(in the rows, 128 means zero)
One turn moves every row onto another: examples first, then more rows asked
riz: [101 149 139 132 131 107 116  84 108 158 101 126 127 152 158 140 149 105
  98  87 134 118 108 135  92 130]
nomag: [ 97 162 132 121 116 111 124  88 111 153  96 155 120 131 157 147 138 101
 113 107 124 130 103 148 105 115]
nane: [108 120 130 109 111 124 110  89  78 154  88 137 130 131 160 157 135  94
 126 104  91 118 105 143  88 113]
Gad: [151 146 140 122 134 125 102  97  90 150  92 137 127 132 140 138 144 128
 129  97 151 131 126 124 116 122]
tuni: [130 134 150 107 116 102 111 122  81 128  86  95 125 105 130 127 140 115
 132 105 114 113 105 136  82 112]
nodub: [122 145 159 118  97 120 107  93 101 154  95 118 131 105 159 133 162 121
 118  98 131 107  95 140  92 122]
bina: [101 146 142 133 120 120 119  86 115 136 106 142 134 139 148 153 133 136
 115 101 145 116 107 136 120 115]
riva: [101 147 144  83 114 112 107  94  97 156 104 128 122 111 137 147 124  90
 133 121 117 125  95 126  94 126]
Zasi: [155 142 142 114 134 118  89 110  86 146  92 126 133 131 128 138 124 120
 139  98 147 135 105 117 106 132]
lega: [103 137 160  93 123 120 102  88  95 159 102 106 120 124 155 134 141  98
 118 102 130 130 102 123  81 137]
Gesa: [101 138 144  90 117 130  97 107 105 135 109 110 135 131 134 150 120 108
 147 113 130 127 116 117  93 134]
natif: [111 161 136 123 125 108 126 115 120 126 109 124 129 136 127 147 116 130
 130 109 143 122 109 131 115 114]
giso: [120 122 140 124  98 137 111 102  96 130  88 121 134 112 153 146 154 129
 143 101 120 118 103 141 117 100]
monu: [121 138 131 129 106  90 145 106  87 152  84 121 122 134 129 163 148 131
 114 106 110 105 117 136 102 103]
zak: [119 144 143 106  92 120 115  96  91 148  91 141 128  97 148 150 147 118
 128 114 109 102 108 151  99 105]
pom: [114 129 130 144 115 119 120  94  93 123  89 133 143 136 144 153 142 139
 125  95 123 107 117 148 115  99]
Bug: [144 143 142 122 147 119  91  99  85 148  92 135 130 142 135 139 126 119
 129  94 150 138 113 121 107 133]
Bizu: [128 145 132 140 125  88 127 116  92 128  88 116 130 128 128 136 148 124
 114  92 118  92 111 148  92 104]
Big: [163 129 134 119 131 125  97 110  84 153  89 130 130 131 133 141 149 125
 135  99 140 114 118 120 112 114]
Berik: [112 113 140 129 131 111 103  94  75 145  84 115 130 144 156 144 147 104
 112  86 105 110  99 139  78 117]
rozo: [100 145 128 116 135 115 113 114 112 130 106 117 135 159 132 152 109 106
 133 105 129 132 115 124  96 129]
Vapu: [156 130 133 118 138 120  86 109  78 150  92 125 137 140 129 142 128 116
 139  95 137 123 109 117 102 128]
dava: [157 127 138 115 131 130  87 100  82 160  93 131 135 135 139 144 141 117
 139  95 141 119 110 114 106 126]
koli: [109  97 139 111 123 133  98 101  90 137  89 119 124 131 156 155 146 105
 143 100 114 118 100 130 108 105]
ped: [108 165 148 107 105 100 128 120 104 141  87 127 107 124 134 153 136 128
 115 115 134 131 125 138  87 121]
bimu: [111 110 141  95 127 119  96 118  88 123  96 107 130 126 126 153 130 112
 153 112 117 109 112 122  96 109]
zib: [152 145 138 124 144 116 101 103  85 140  89 134 128 137 127 139 132 129
 128  96 150 133 126 126 111 122]
kis: [109 135 135 106 103  89 100 119  85 134  78 112 134 110 119 151 146 106
 146 102 118 121  88 136  88 121]
gedi: [123 133 129  99 116 103 117 118  80 138  89 117 123 114 129 148 123  95
 143 117  92 117  99 140  90 103]
taru: [119 173 149 108 112 102 124 113 111 139 105 105 125 111 131 126 145 120
 120 110 138 117 118 132  94 126]
Metu: [109 179 127 110 109 100 128 108 104 132  96 135 132 114 126 140 126 111
 129 116 118 126 118 148  97 118]
dazum: [104 115 124 121 109  98 107  92  81 155  79 117 139 135 137 162 153  99
 132  89 106 119  86 131  91 122]
Peb: [101 145 142 121 114 107 137  95 101 165  91 132 108 146 152 164 143 122
 101 105 126 127 119 132  94 118]
kipo: [ 91 150 124 104 136  93 115  91  88 138  97 137 135 143 123 153 112  94
 121 108 107 123 117 137  87 125]
Muve: [155 131 133 128 140 124 102  98  84 154  87 137 129 144 141 144 149 123
 128  93 141 125 123 124 113 117]
mur: [ 88 141 149  96 111 102  90 106  95 144  83 129 124 122 138 152 139 101
 130 103 134 138  96 131  78 137]
Loze: [109 139 133 118 149  90 119 107  86 132  93 104 125 151 125 137 128 105
 115  96 114 115 123 132  79 123]
zeg: [ 93 142 140 111 129  90 109 121  88 128  76 130 116 145 128 158 125 111
 118 105 126 134 119 140  71 126]
Dalon: [112 140 125 131 124  94 128 102  90 135  86 151 120 127 138 155 137 114
 118 106 106 100 109 156 102  91]
bubup: [116 137 137 113  85 107 125  89  91 167  90 117 135 113 141 160 164 121
 127 104 118 112  95 128 104 118]

taru -> riz
zib -> Gad
ped -> Peb
Now find these:
Metu -> nomag
Gesa -> rozo

